One turning vector, and how many steps it has turned
The counts run from 0 to 238.
[122 125 112  93 120 142 128 125 134 110 109 143 146 102 138 116 106 153
 129  99 110 178 149 136 130 119  81  50 123 155 120 135  96 142 107 133
 137 113 121 170 193 124 130 121  90 183 146 148 137  55]
225
[114 114 146 114 110 115 141 113 159  90  79 144 149 155  99 125 128 178
 128 142 106 150 118 152  98 133 101 101 125 105 128 132  95 174 109 134
 129 145 127 142 167 145 121 119 101 160 179 142 125  59]
113
[124 102 127 131  82 120  95 127 146  80 121 132 155 164 142 151 134 118
 113 130 145 142 138 154 109 155  82  64 166 169 146 131  93 123  90 144
 142 136 121 145 114 124  91 130 114 165 178 128 100  66]
83
[103 128 149  60 127 131 157 112 130 137  96 127 162 125  97 120 161 176
 134 119 113 131 131 112 113 139  85  91 107 113 137 115  83 171 127 148
 172 103  88 132 168 114 113 127 118 157 151 140 123  80]
188
[113  98 169  96 138 134 126 134 108  78 109 116 154 172 116 117 151 111
 120 140 163 157 116 183 111 174 101 125 127 158 116 134  96 145  78 149
 136 124 102 126 129 165  84 110 134 119 178 136 118  68]
111
[165 124 169 121 110 138 121 132 136 110  91 124 164 149 130 161 178 179
 115 155 120 122 134 103 120 170  96  92 102 166 142 136 112 172 138 161
 138 112 101 159 152 109  88 130 139 178 123 142 129 102]
175
[113 115 136  82 148 129 142 103 105  92  94 131 148 129  76 124 113 176
 152 126 103 161 113 150  81 118 111 110  96 116  91 137 109 135  93 124
 148 127 114 126 179 138 134 102 109 150 178 125 137  71]
114
[133 113 146  66 150 166 137 122  89 126 101 140 165  96 102 140 151 160
 147 106 104 140 128 120 113 118 108 129  64 159 110 130 138 115 114 137
 166  91  97 138 151 109 132 134 116 141 184 110 170 103]
201
[116 129 121  87 160 142 137 114  93 103  89 103 142 149 112 113 146 142
 129 132 136 159 109 144 100 143 107  92 105 153 104 144  83 144  88 153
 145  98  95 140 182 151 124  78 142 156 160 128 113  70]
102
[161 105 165 138 102 130  90 119 116 134 104 112 147 147 144 165 176 148
  94 129 120 115 185 105 123 136  90  61 124 165 131 160 134 129 140 147
 128 118 112 133 130  91 109 146 155 140 192  95 130 104]
79
[151 120 164 111  86 148 121 143 137 129 106 126 157 157 123 160 156 182
 147 110 102 101 160  98 122 141  68  63 147 144 142 159 127 135 128 113
 114 102 151 132 129  95  84 161 118 149 187 104 111  93]
162
[109 132 140  55 151 148 135 122  88 119 110 123 149 113 124  87 157 114
 139 113 139 152 131 165 105 130 120  72 112 124 134 146  97 148 113 125
 150  80 119 162 178 153  99 117 134 144 169 157 151  82]
131
[136 125 162 100  99 141 122 142 140 119 109 133 164 161 139 106 172 131
 113 139 156 137 150 131 122 157  99 119 126 160 143 160 111 160 130 148
 129  86 107 163 113 147  63 129 192 135 199 142 136  66]
120
[172  91 146 136 148 140 113 103  82 106  92  87 161  98 138 168 126 185
 126 136 103 144 142 134 104 143 110  74 110 158 116 133 135 163 118 142
 112 141 136 152 205 136 120 121 106 166 137 127 150  96]
155
[146  94 166 102 158 157 113 135  75 142 118 114 174 110 127 153 161 146
 136 105 126 139 177 125 132 139 107  97  91 187 108 145 129 158 116 144
 134  68  99 115 168  76 112 154 128 153 145  94 152  91]
230
[145 144 113 122  89 140 135 115 127 120 100 121 122 132 151 139 131 165
 107 133 115 130 157 103 115 149  84  68 142 172 175 133 100 151 102 144
 133 111 113 176 167 128 105 120 148 164 158 132  97  63]
158
[132 126 158  94 109 148 121 130 144 110  82 123 138 134 115 117 149 164
 129 119 125 180 101 152 135 139 103  76 108 126 105 110  92 167 127 141
 153 151 118 160 159 160 116 105 107 176 131 180 133  79]
196
[138 114 176  92 138 158 118 128 105  96 116 123 168 164 115 153 170 147
 131 121 113 114 152 130 111 151  94 148 109 168 102 178 132 101 105 118
 130  76 111 119 114 117  73 137 141 144 200 100 140 105]
107
[164 115 143 128 139 141 107  84  78  99  95 127 154  82 114 162 132 152
 118 135  92 161 127 130 108 112 119  89  68 161 111 127 125 151 116 115
 145 123 130 156 186 116 150 133 107 179 176 122 160  88]
60
[154 131 144 128 109 167 102 117 103 102 117 123 150 113 169 159 150 114
  84 135 135 149 143 128 119 130 125  96 117 193 153 149 126 120  97 108
 141  99 122 169 119 125 116 115 180 173 197 126 149  76]
62
[109 140 136  93  76 146 122 147 163 136 100 147 143 132 127 128 131 165
 120  85 130 130 163 101 121 120  56  70 145 154 139 141 102 122 115 135
 142 116 118 159 141 115  99 126 123 160 176 112 105  72]
9
[149 135 133  93 137 163 139 112 111 115  88 133 156 102 164 124 117 152
 116 119 122 168 135 126 139 107 105  98  81 185 117 124 106 139 129 152
 145  93  93 183 170 126 125 119 115 174 140 145 162  82]
213
[141  79 168 139 102 130  96 125  96 115 103 120 143 141 133 165 140 150
 131 102 130 135 155 155 132 171 104  80 153 123 124 149 135 125  88 115
  99 153 159 135 130 143 106 146 122 141 203  93 139  86]
153
[139 132 135  81 123 148 123 123 142 122 133 128 167 104 147 110 151 134
 130 134 107 161 141 139 113 114  97  60 113 159 159 127  82 156 139 133
 164  76 102 169 156  99 103 126 125 186 136 165 127  90]
64
[140 102 135  96 155 141 134 104  73 145 101 117 150  97 104 136 149 156
 148  96 111 163 139 151 114 121 113  58  95 114 107 139 126 148 109 113
 125 107 151 147 191 145 120 137 106 147 181 122 149  84]
143
[155  98 182 167  96 124  90 147 141 121  94 141 159 135 110 171 125 167
 113 123 120 157 170 133 137 134  91  87 123 153 123 136 129 163 134 155
 123 153 126 139 142 104 127 172 100 146 192 104 167  81]
220
[117 142 147 108  96 124 136 157 149 124 114 169 159 149  83 124 149 178
 125 132 105 139 162 119 132 131  95 105 140 139 151 153 110 171 110 116
 151  89 109 122 134 108 124 146 129 157 190 106 124  48]
38
[134 109 163 119  83 130 114 142 172  98 127 151 178 131 120 117 151 139
 125 133 112 179 150 151 136 134 100  69 139 124 151 125  91 178 121 108
 139 122 121 154 128 125  91 157 111 172 150 171 142  69]
55
[149  90 171 125 122 159 132 109  84  85 128 132 182 124 140 148 152 124
 129 123 124 128 163 149 100 145 131 126  92 185 137 126 139 138 110 129
 139 119 116 140 105 122  91 166 142 112 203 105 179  74]
136
[134 101 144 118 102 146 108 130 101 124  97 143 124 117 143 166 130 163
  95 109 138 150 162 129 135 129 111 112 112 176 117 132 147 128 104 122
 138 143 119 173 136 142 145 130 150 155 227  88 167  64]
211
[102 115 152 101 131 135 145 137 129 106 123 133 176 138 100 118 138 152
 141 126 117 162 127 144 114 143  89 103 128 146 126 124  78 175 114 176
 146 115  93 125 163 117 107 132  74 148 122 134 127  63]
27
[ 94 115 159  58 135 156 147 135  86 126 124 147 160 126  82 124 173 152
 148 101 125 110 129 130 104 142  92 119  97 138 130 101 100 144  94 139
 179  93 101  95 146 123 112 117 122 126 181 112 133  86]
189
[143  80 178 134 119 138  93 133  88  97 112 104 170 151 157 181 157 148
 121 123 147 134 139 145 116 188 112 109 144 179 119 129 129 147  80 141
 126 124 124 108 126 125  89 134 136 127 154 100 141 104]
165
[124  94 147 110 117 139 107 126  83  85 138 102 174 156 154 149 149  82
 121 127 151 139 148 162 102 160  87  97 130 206 128 121  87 117  86 164
 151 113  90 115 125 121 106 122 121 127 162 122 116  92]
82
[153 131 112 119 116 153 116 112 124 122  74 115 142 108 143 144 127 171
 113 121 120 164 138 116 117 134  79  66  86 185 130 114 115 149 130 182
 157 131 100 164 188 136 136  99 121 175 120 141 130  84]
6
[125 101 176  84 139 149 111 138  98  94 141 147 193 139  88 140 142 149
 153 127  90 152 140 154 115 131 111 142 100 160 111 143 118 131  99 116
 137  80 120 106 145  94 110 153  94 146 172  88 160  82]
40
